In the rows, zero is written as 128.
The rows of A fall into a few groups, and each row is roughly a mix of its group's hidden directions.
A:
[[156 154 107 127 111 130 137  81 131 111 191]
 [129  84 140  99  96 143 136 126 122 139  61]
 [124 157 113 150 124  83  78 128 153 125 173]
 [125 109  77 120  93 136 148 104 174 139  93]
 [143 146 105 112 109 105 163 140 180 123 178]
 [131 128  87 167  84 104 137 100 155 155 157]
 [105 133 140 192 164 112 101 153 100 136 114]
 [102 157 101 157 162 146 117 168 116 118 176]
 [ 87 106 106 152 152 131  77 151  97 119 100]
 [115 155  82 163 114 135 141 148 156 130 182]
 [124 144  78 148 174 136  93 123 156 107 160]
 [113 149 171 170 154  86 105 125  99 142 150]
 [102 112 144 152 154 158 132 150  62 125 102]
 [157 146 143  97  89 113 140 109 167 148 176]
 [123 118 123 149 107 106  96 127 187 181 132]
 [119 121 174 148 174 136 119 158  76 125 112]
 [142 118 100  99  81 146 169  97 164 147 119]
 [142 121  75  95  94 141 165 105 163 135 141]
 [ 94  88 122 135 118 146 139 152 111 114  62]
 [136 136 108 131  88 126 108 140 164  75 172]
 [160 145 113 108  88 122 159 127 159 121 185]
 [101 122 131 130 138 151  90 108  54 120 135]
 [103 128 160 134 163 111 112 198 107 124 120]
 [118 135 175 163 175 130 117 163  91 116 138]
 [113  86 113 107 119 163 121 137  78 105  87]
 [144 121 100 110  91 118 171 126 187 119 153]
 [155 140 138 107 105  97 179 116 175 106 147]
 [167 152 139  80 116 139 150 135 176 125 162]
 [162 147  97 105 101 123 157  95 176 146 151]
 [123 124 138 157 186 117 105 141  85 121  85]
 [ 91 108 146 140 144  99 142 199 135 143 125]
 [113 173 107 132 128 109 132 149 161 131 193]
 [116  95 129 143 130 128 104 104 138 157  55]
 [154 156  96 135 110 119 120  82 157 117 181]
 [107 122 158 150 175 126 100 142  83 147  92]
 [145 108 153  95 138 139 123 129 117 134  50]
 [107 126 165 150 168 120  91 119  87 132  86]
 [160 148 162 104 152 126 114 125  87  82 161]
 [129 111  61 110 104 152 155 131 165 151 134]
 [140 166 132  87 133 153 161 122 131  87 174]
 [115 126 114 157  94  90  91 127 171 170 129]
 [ 93 110 137 150 165 138  89 134 128 164  80]
 [ 92  99 122 178 136 139 129 151 112 142  72]
 [119 158 153 174 139  93 102 119 120 152 177]
 [148 167 137 132 130 122 143 164 159 110 191]
 [155 153  77 116 109 121 140  79 160 141 153]
 [136 156 105 158 135 128 143 120 127 110 205]
 [126 128 170 138 178 130 103 147  70 131 126]
 [107 109 120 152 158 105  69 153 159 128  98]
 [162 173 139 163 162 111 145 114 149 133 172]
 [127  98 128 132 111 169 122  92  91 142  73]
 [119  84 131 135 110 150 111  88 128 127  64]
 [123 120  77 180 109 141 146  94 149 155 145]
 [132  98  98 112  61 129 148 111 152 143 157]
 [125 107 135  78 146 164 119 111  96 119  75]
 [139 145 127  94 105 141 173 116 119 106 190]
 [153 139 152 118 100 107 145 115 200 134 152]
 [144 165 121 136 114 116 142 129 170 128 197]
 [126 163 150 102 139 116 138 170 101 113 187]
 [129 128 141 147 175  80 104 134 141 171  95]
 [133 137  91 129  87 155 166 150 145 105 175]
 [113  89  99  97 115 167 129 141  76 115 107]
 [112 135  54 161 113 122 152 107 131 131 154]
 [146 104 184 110 115 109 145 143 148  98  83]
 [125 153 143 179 128  84  91 132 132 163 157]
 [133 100 146 101 112 175 142 123  85 112  82]
 [119 183 111 148 166 121  78 124 150 149 121]
 [132  98 137 100 104 174 155 116  96 127  79]
 [127  97 152 130 146 135 117 124  92 153  59]
 [127 148 137 161 159  93 117 114 161 188 118]
 [131  86 170 105 131 144 148 140  78 110  95]
 [110 169 123 165 167 102  84 136 124 154 152]
 [140 115 182 157 154 135 137 141 147 186 118]
 [161 150 163  89 149  99 131 127 116  93 172]
 [129 132 193 138 164 114 101 160  96 129 140]
 [147 147 140 120 107 112 129 125 192 137 183]
 [113 142 110 182 155  99  74 135 139 146 140]
 [112 100 108 126 138 154 105 107  80 135  70]
 [156 127 110  92  92 145 177  92 157 144 129]
 [102  82 138 103 114 138 137 143  72  93 112]
 [143 106 100 100 110 113 114  99 171 164  86]
 [133 140 169 103 170 144 113 137  74 124  94]
 [132 153 111 151 112  82 103 125 186 131 158]
 [141  95 173  96 127 121 125 124 102 133  67]
 [150 137  88 109 128 127 168 139 190 154 125]
 [ 81 149  99 166 108 127  82 125 156 137 151]
 [126 138  95 130  87 115 150 134 170 124 186]
 [148 115 168 116 168 139 112 122  84 112  80]
 [139 146 183 133 111 106 121 137 165 121 182]
 [162 118 153  85 118 127 158 160 179 127 106]
 [132 150 177 138 158 106 116 178 136 150 164]
 [106 149 137 134 103 119 146 157 104  62 159]
 [145 134 144 102 119 167 144  98  77  90 156]
 [139 120 122  70  80 126 111 113 164 143 159]
 [110 127 179 148 157 129  95 141  89  93 103]
 [132 113  83 124 136 142 132 101 145 158  62]
 [104 108 165 153 166 148 134 176 114 101 100]
 [104  81 113 123 131 153 116 142  92 128  68]
 [125 155 108 151 128 115 145 152 182 138 184]
 [153 129 148  83 155 169 100 144 102 139  90]
 [133  83 144 107 115 161 176 148 109 103  95]
 [151 149 104 115 107 109 131  93 184 109 168]
 [142 144  92 127  91 112 127  97 181 156 158]
 [ 88 140 111 186 144 135 124 158 100  91 139]
 [149 163 126 127  95 116 146 107 159 140 191]
 [106  92  95 124  94 125 125 122 132 142  60]
 [124 129 165 155 141  93 107  85 153 158  90]
 [151 167 100  85  85 140 133 109 161 119 153]
 [ 89  94 138 168 150 125 115 140 111 163  82]
 [151  96 171 129 154  97 118  96  80 137 113]
 [124  96 132  95 119 134 161 170  87  85 116]
 [120 110  97 130  87 119 125  67  97 153 148]
 [141 131  70 112 118 142 147 102 176 166 122]
 [159 165  97 106 124 114 162  86 157 139 159]
 [121 119  74 119  79 130 133 105 179 141 126]
 [103 137  87 166 105 168 155 125 141 130 172]
 [116 126 155 165 183 105  82 140 108 127 111]
 [132  97 144 119 122 161 107 142 105  95  64]
 [130 141  73 109  77 105 118  86 116 135 129]
 [126 130 163 114 146 150 142 148  57 106 148]
 [130  91 185 114 106 102 144 142 111  94  96]
 [137 111 142 120 118 129  79  78 112 139  75]
 [112 140  68 170 110 128 121  96 136 150 162]
 [157 142 185  84 113 129 158 127 108 122 161]]

One row of each group comes first, with its name. Which group is each row after those in?
[121 140 122 105 114 121 181 174 147 121 178]  (64)
[115 154 164 155 183 121  95 148  91 125 122]  (98)
[120 108 109 105  88 167 184 117 108 119 102]  (28)

[106 126 129 176 149  97  65 121 135 145 113]  (64)
[119 113  57 134 126 165 144  99 145 138 104]  (28)
[ 99 156 114 162 163 106  95 159 158 160 116]  (64)
[155 140 151 127  82  96 136  76 149 124 161]  (98)
[126 175 151 121 186 127  87 152 119 112 119]  (64)
[109 120 149 170 176 115  86 144 100 138 100]  (64)
[116 103  81 128 138 144 130 134 154 179  82]  (98)
[109  89 126 142 169 152 123 155 145 119  70]  (28)
[ 97  91  89 133  89 161 132 120 128 163  96]  (28)
[103 134 151 137 159  92 110 189 147 105 147]  (64)
[113 156 102 154 129  94 118 119 171 141 184]  (64)
